In the rows, 128 means zero.
Rotation paths and how fast each direction turns (degrees each step)
Each turn is a multiple of 5 degrees from 10 to 175, or 0.
Each row of a path follows its step; steps can be skipped.
Rotation 1:
step 0: [116 128 144 124 118 116 122 135 130 118 135 122 128 131 107 139 120 122
 133 119 138 141 112 136 129 118 132 122 130 120 124 136 135 137 112 121
 125 119 127 119 132 118]
step 1: [118 141 117 119 113 125 118 114 121 136 119 130 114 108 132 117 130 128
 111 117 132 131 116 134 117 131 132 134 129 127 132 137 136 118 132 135
 132 131 135 140 120 130]
step 2: [132 117 118 122 118 119 136 142 128 135 128 123 143 121 140 130 136 120
 126 136 132 139 123 113 132 126 139 127 145 106 123 129 123 125 109 127
 121 133 123 125 137 125]
step 3: [118 122 134 119 123 128 112 128 143 126 130 130 113 134 123 123 103 133
 126 127 124 129 120 133 131 123 128 116 143 131 136 132 135 130 116 142
 115 117 138 139 131 118]
step 4: [123 134 124 131 122 134 128 126 114 136 123 131 126 126 117 115 144 122
 118 120 139 134 101 128 132 132 134 134 144 127 128 144 122 140 129 132
 138 126 112 122 126 123]
step 5: [143 119 124 131 118 132 127 123 131 125 126 127 126 126 133 118 114 143
 117 132 122 133 130 121 121 131 138 131 135 108 115 132 139 105 117 128
 123 144 126 131 131 115]
step 6: [119 130 134 131 116 129 130 137 133 138 137 137 127 134 125 125 133 118
 122 139 120 116 117 129 132 132 128 119 137 124 140 110 132 148 111 132
 124 125 125 144 135 112]
step 7: [130 132 127 133 138 145 119 132 132 126 127 131 115 127 119 128 123 136
 120 109 142 127 122 137 130 129 147 130 143 125 119 133 114 121 122 139
 149 124 131 128 134 123]
step 8: [144 144 122 128 118 129 143 127 112 123 136 130 128 129 140 114 126 138
 117 119 116 129 117 116 121 121 125 127 123 124 120 126 136 140 119 138
 122 139 121 124 134 116]
step 9: [133 117 140 125 118 136 131 129 139 135 137 132 133 120 118 147 125 124
 121 130 137 124 120 143 128 140 142 108 125 120 117 120 138 130 127 124
 127 136 135 137 139 114]
Speeds:
[131 130 126 126 126 126 121 129 127 126 124 127 126 132 130 125 126 130
 126 126 123 125 133 130 124 129 127 124 128 128 132 132 129 130 129 128
 129 130 130 130 130 130] => 160
[126 129 130 123 125 127 127 128 129 133 129 127 129 129 130 129 129 132
 125 126 124 123 125 129 128 126 130 129 131 129 126 126 128 124 130 126
 128 124 125 122 131 125] => 0
[127 131 125 129 132 127 127 123 128 127 134 128 126 127 131 128 128 128
 132 130 131 129 126 131 123 130 122 126 130 128 132 126 132 127 127 126
 126 127 127 126 131 123] => 135
Rotation 2:
step 0: [143 135 133 143 147 128 125 133 123 120 125 113 116 129 125 119 125 122
 114 117 137 135 126 128 132 130 134 139 126 140 127 116 132 121 130 133
 121 138 124 119 142 120]
step 1: [117 129 123 121 135 117 130 126 119 125 123 124 121 145 135 128 131 124
 138 117 108 124 147 128 125 129 127 135 138 128 116 123 134 139 133 125
 136 149 131 122 124 123]
step 2: [132 124 137 129 119 118 137 116 128 129 132 125 138 127 124 113 118 124
 125 130 131 122 132 117 115 134 133 123 126 149 125 112 132 139 118 134
 131 120 143 118 115 125]
step 3: [143 134 129 127 128 123 114 131 128 140 122 103 138 134 134 125 121 133
 133 120 120 128 117 136 130 124 132 145 133 145 123 139 136 123 116 123
 123 126 131 135 130 132]
step 4: [122 144 122 154 123 128 125 128 125 119 122 125 123 130 116 130 130 118
 130 112 117 129 140 133 128 130 131 136 129 142 137 114 131 112 137 129
 138 130 128 123 129 124]
step 5: [117 132 135 128 131 104 133 112 127 130 136 127 125 147 123 138 132 139
 132 129 129 114 135 120 132 130 124 133 130 141 123 116 133 142 130 121
 115 135 123 127 132 134]
step 6: [125 128 133 126 119 127 121 129 128 136 111 120 131 131 123 113 123 125
 125 127 123 137 130 129 137 134 137 125 113 146 120 124 128 149 129 120
 124 113 128 134 113 115]
step 7: [134 134 130 132 141 127 124 133 135 131 121 115 120 143 117 125 134 140
 133 119 120 129 122 113 129 114 121 137 132 136 131 134 141 112 122 137
 134 109 132 124 124 121]
step 8: [116 138 124 133 124 128 117 129 119 126 120 121 124 120 121 119 132 131
 131 129 127 120 125 130 132 123 112 131 129 134 140 103 145 126 132 121
 121 151 128 122 122 126]
step 9: [130 130 124 115 132 109 131 131 126 116 134 124 121 139 117 125 129 143
 123 114 135 139 133 133 118 140 125 132 126 144 134 129 121 147 135 125
 116 129 131 122 123 124]
Speeds:
[129 135 130 124 128 128 132 125 131 130 129 131 128 132 129 126 130 127
 125 127 130 129 129 132 122 129 128 125 126 126 124 127 133 129 129 123
 130 128 126 130 128 126] => 90
[121 129 123 125 127 125 131 129 129 128 130 131 127 130 132 129 130 124
 124 129 127 124 128 129 131 128 128 128 130 130 131 127 130 128 132 130
 126 131 129 121 128 127] => 100
[122 130 125 129 134 128 127 129 128 129 125 128 130 122 126 127 128 125
 130 130 126 130 127 129 124 133 127 128 128 131 127 129 128 130 132 128
 131 127 130 131 127 131] => 155
